The same turns and mirrors carry the whole set onto itself, and each row onto the other rows of its family. Which rows share a family with each named row? Give them in list order.
These 16 rows form 4 families of 4 rows each.
K29: [ 22  32  18   9  -4 -18  -8 -11  15  14 -30  -6  34  19   4  -2 -17   0
 -25   5  33  -3  41  53  11 -15 -32 -15 -15   6 -50  16  51  -2 -45   3
  -6   4  23 -31 -30]
K463: [-11  23   9 -20  -2  24 -13 -32  21   9 -10  18  -9  11  -1 -12  -3 -19
   4 -25  -3 -66  23 -45  14 -25   9  -5  -7 -20  15 -17  13  17 -17  13
  10  -8  15   6  -1]
K722: [-22  -2  12 -36 -47  11 -12  15 -13 -35 -15 -19  -9 -26 -13  16  11  17
  11  10 -21 -31  60 -36  27  14  -5 -22 -17   5 -18 -13  19 -35 -45 -18
 -10 -35 -22 -14   2]
K693: [-24  43   1   6  -3  42 -15 -20  14  30   4  12  22  -7 -17  -7   6 -19
 -11 -49   0 -49  36 -28   1 -23  18 -18  -1 -10  18  -6  33  27 -11  31
  19  -7   5 -15   2]
K43: [ 18  28  -2  14  -3  -5 -14  -9   6  33 -45 -23  32  33   9   8   5  -2
 -30 -16  27  14  27  35  -6  -8 -38 -31 -15   6 -47   4  52  -8 -23   0
 -14  25 -10 -23 -42]
K146: [-22  13  15 -50 -50  39  12 -13  -7 -40 -34 -27  -9 -16   0  16   8  -7
  20   3 -28 -37  61 -14  26  26  -3 -43 -11  -1   0   0  -5 -37 -31  -8
 -12 -27 -22 -30  11]
K56: [  6   3   5 -17 -20  36 -26 -17  33   1  13   4  -3   6 -19 -14  10  -9
 -16 -40 -17 -25  12 -42 -14 -29  29  -7  16 -15  11 -23  28   3  -9  19
  27 -20 -10  -5  -8]
K75: [-23  24  -4 -13 -16  44 -18 -28  33  20 -14  12  -3  10  -5   2   8 -28
 -17 -23 -15 -35  17 -34 -16 -20   2   2  12 -32  35 -18  12  17 -10   8
  21   1 -10  -3 -12]
K176: [ 20  29  11 -13  13 -10 -20 -17  12   5 -18   1  15  36   6   6 -18   0
 -20   8  20  15  43  30  20  -7 -55 -37   4 -11 -37   3  45  -1 -39   7
 -25  27  -8 -15 -28]
K579: [ 18  10  44  12 -20  13  42 -38 -32  17  27  11  25 -20  34  21  20 -14
  14  -3  36  14  17  36   8  18   1   1   1   5 -34  20  11 -33  -3  17
  28   1  24 -29   4]
K817: [ 18  13  28   1 -39   4  30 -27 -22  11  29 -24  51 -24  34   7  30 -15
  17  -2  30   9   4  37  19   6   0 -19  20  24 -27  32   0 -35  -3  -5
   3   0  17 -42  13]
K923: [ 34  -5  14  20 -50  17  23  -9 -22  20  12 -15  50 -25  28  13  18 -17
   2 -23  30  28  13  26  -6  16  -8 -11  15  15 -21  26  13 -54  13  -3
  18  -1  -1 -49   2]
K822: [-33   2  20 -13 -47  17   7 -14  -1 -34 -36 -52 -12 -38  15  24  25  11
   0  -1 -28 -20  58  -5  -8  13   8 -35  -9   3  -1   4  14 -54 -41 -19
  -7 -25 -27 -36 -10]
K389: [-15  -2  15 -25 -59  33   4 -19  -2 -24 -34 -26 -30 -12  18  16  11  10
  19   3 -23  -4  52 -43   9  21   3 -46   4  -8   8  -5   6 -40 -22 -14
   1 -23 -51 -31 -10]
K920: [ 41 -12  19 -12 -40  25  31 -14 -33  17   8  -6  27 -10  30  12  36 -11
  15 -12  20  10 -20  33  10  25  -5 -16  15  11  -4   8  -2 -49   3 -13
  20  10  12 -18  13]
K567: [ 29   9  30  13   1  10  -6 -15  16  31 -25  -6   9  22  10  19 -21   3
 -20   0  32   7  42  38  -9  -7 -40 -47 -38  10 -35  14  56 -29 -29   1
  -2  30 -23 -33 -34]

The rest of the family of K722: K56, K579, K567
The rest of the family of K693: K176, K822, K920
The rest of the family of K817: K43, K146, K75

The same turns and mirrors carry the whole set onto itself, and each row onto the other rows of its family. Which rows share a family with each named row? Give them in list order.
These 40 rows form 10 families of 4 rows each.
K589: [  0  31   4  32  -5  10  46 -13 -16]
K139: [-14  22  -9  30 -24  27 -13  -9  20]
K906: [ 34 -15   0 -22  -3  -8  32   3 -30]
K684: [  3  24   0  17  11   1  48 -17   3]
K609: [ 30 -13   6 -29 -21   8 -22  23 -14]
K720: [ 22 -19  22  -8 -17  37 -23   0  17]
K143: [ 43 -10  16 -22  18   8  26   3  -6]
K158: [ -9  13  13  36 -36  41  -6 -10   2]
K620: [ 29 -20   2 -34 -11  30 -16 -18  -1]
K621: [ -9   5  -8   0 -28  35 -17 -35  15]
K265: [ 28   0  -8 -31  15   5  32 -25 -14]
K144: [ 34 -18  28  -4 -21  39 -17  10 -11]
K364: [  4  33 -18  19  11  -3  40  -8  -2]
K44: [ 35  14  13 -19  13   4  31   7 -36]
K565: [ 44  16 -16 -24  11   3  32   6 -17]
K266: [ 24  13  -9 -21   3 -20  32  13 -26]
K614: [ -9  19 -15  17 -18  -9  46 -16 -19]
K67: [-13  13  -5   8 -47  18 -27   6   6]
K188: [-18   0   6  18 -51  24 -12 -17   7]
K458: [ 24 -30  10 -16 -36  24 -20   6 -11]
K603: [ 27 -15   8  -8 -15  33 -34  12  11]
K545: [-19  39 -18  18 -20  -9  25  -3  -8]
K740: [ 33  -7  24 -19 -18  34 -24  13 -20]
K160: [-14  24   9  22 -37  39 -21  -7  -3]
K964: [-15  22  -7  19 -21  -5  43 -23  -9]
K433: [ 43  -5  -2 -26 -18  31 -20  13   0]
K886: [  2 -12  24 -17 -37  35 -15  21  -9]
K253: [-14  27   4   1  -9   2  53   7 -22]
K276: [ 46  -2   0 -20  21   2  18  13 -11]
K866: [ 29 -30  19 -23 -30  20 -14   4 -11]
K571: [ 44  -1  18  -6  11  11  36   8 -29]
K331: [-11  25 -20   4  -4  11  31 -41   1]
K17: [ -2  44 -28  15 -11   8  32 -13   1]
K592: [ 30  -7   7 -21  -1 -11  42  -3 -26]
K205: [ 21  -6  21 -32  -5   8  30  24 -29]
K31: [-20   3  -7  23 -51  21  -7 -16   2]
K490: [ -9  45  -2  24  -7   7  36 -13 -21]
K217: [-17  17   5  30 -24  30   0 -20  24]
K990: [-33  21   8  16 -43  29   8   3  -1]
K154: [ -1  22 -14  13 -39  38 -20  -6  17]

The rest of the family of K31: K906, K614, K458
The rest of the family of K253: K886, K205, K990
The rest of the family of K589: K158, K144, K571
The rest of the family of K44: K740, K160, K490
The rest of the family of K331: K620, K621, K265
The rest of the family of K866: K188, K964, K592
The rest of the family of K67: K609, K266, K545

The same turns and mirrors carry the whole set onto itself, and each row onto the other rows of its family. Which rows share a family with each named row? Give them in list order.
These 15 rows form 5 families of 3 rows each.
K700: [61 -9 -3 16 40 -1 37 22]
K292: [ 11  22 -18  -3  -9 -32  18  -5]
K812: [-16  16  21   5  14  17   4  35]
K86: [-17 -18  31  16  24   8  10  32]
K921: [-12  -2  25   8  19  22  -5  28]
K650: [-14  -7  31  13  13  19   6  38]
K580: [-11 -14  23  13   1  25   6  37]
K339: [ 13   7 -16   4 -10 -37  20 -11]
K855: [ 50 -24  18  23  23   2  51  35]
K799: [ 18   5 -27  -2   5 -39  22  -4]
K50: [ 64 -15  17  23  20   4  42  25]
K734: [ 66 -27   0   9  15   2  35  28]
K404: [  8  29  -3   1 -10 -32  30  -4]
K310: [ 62 -21   2  18  28  -2  42  26]
K48: [ 17  17 -20   1 -22 -27  11   3]

The rest of the family of K86: K700, K404
The rest of the family of K921: K339, K50
The rest of the family of K812: K855, K799
The rest of the family of K310: K292, K650

The same turns and mirrors carry the whole set onto itself, and each row onto the other rows of its family. Which rows share a family with each named row? Give them in list order.
These 18 rows form 3 families of 6 rows each.
K805: [ 32  43 -39  -8 -21 -30 -25  -2 -32   2]
K793: [ -8  19 -33 -34 -25 -53 -35  23 -18   2]
K177: [  9  19 -19 -50 -24 -44 -35   9  11   7]
K628: [-15  16 -34  11   5  11   3 -11 -23 -29]
K53: [ 26  -9 -10   1 -44 -46 -34   8 -34   9]
K519: [ 35  -3   8 -16 -51 -30 -25  13 -11  -7]
K9: [-13  18 -23  18 -10  26  13   5  -1 -13]
K681: [ -5 -21 -29  15   9  11  -3 -24  15   6]
K695: [ 42  16 -43 -36 -29 -26 -28  10 -17  15]
K956: [-13 -16 -40 -14   8  22  10  -9   0 -19]
K511: [-21 -23 -30  18  -3   4   1   6  18 -23]
K850: [ 38  11 -34   0 -38 -42 -35  16  -1  23]
K888: [-46  -8 -32   7   7 -21 -16  -3   7  -5]
K857: [-40  -1 -25  -1   2   1  -9  -1  25  22]
K296: [-11 -33 -14   8  -3   5  -8 -28 -25   4]
K72: [ -9 -28  -5  -9 -20  22   5  -7 -12  14]
K10: [ 38  48 -22  -3 -27 -27 -26   0   2  -1]
K839: [ 27  12 -36 -22 -42 -39 -25  40  -8  -7]

The rest of the family of K956: K681, K695, K511, K850, K839
The rest of the family of K805: K793, K628, K53, K888, K296

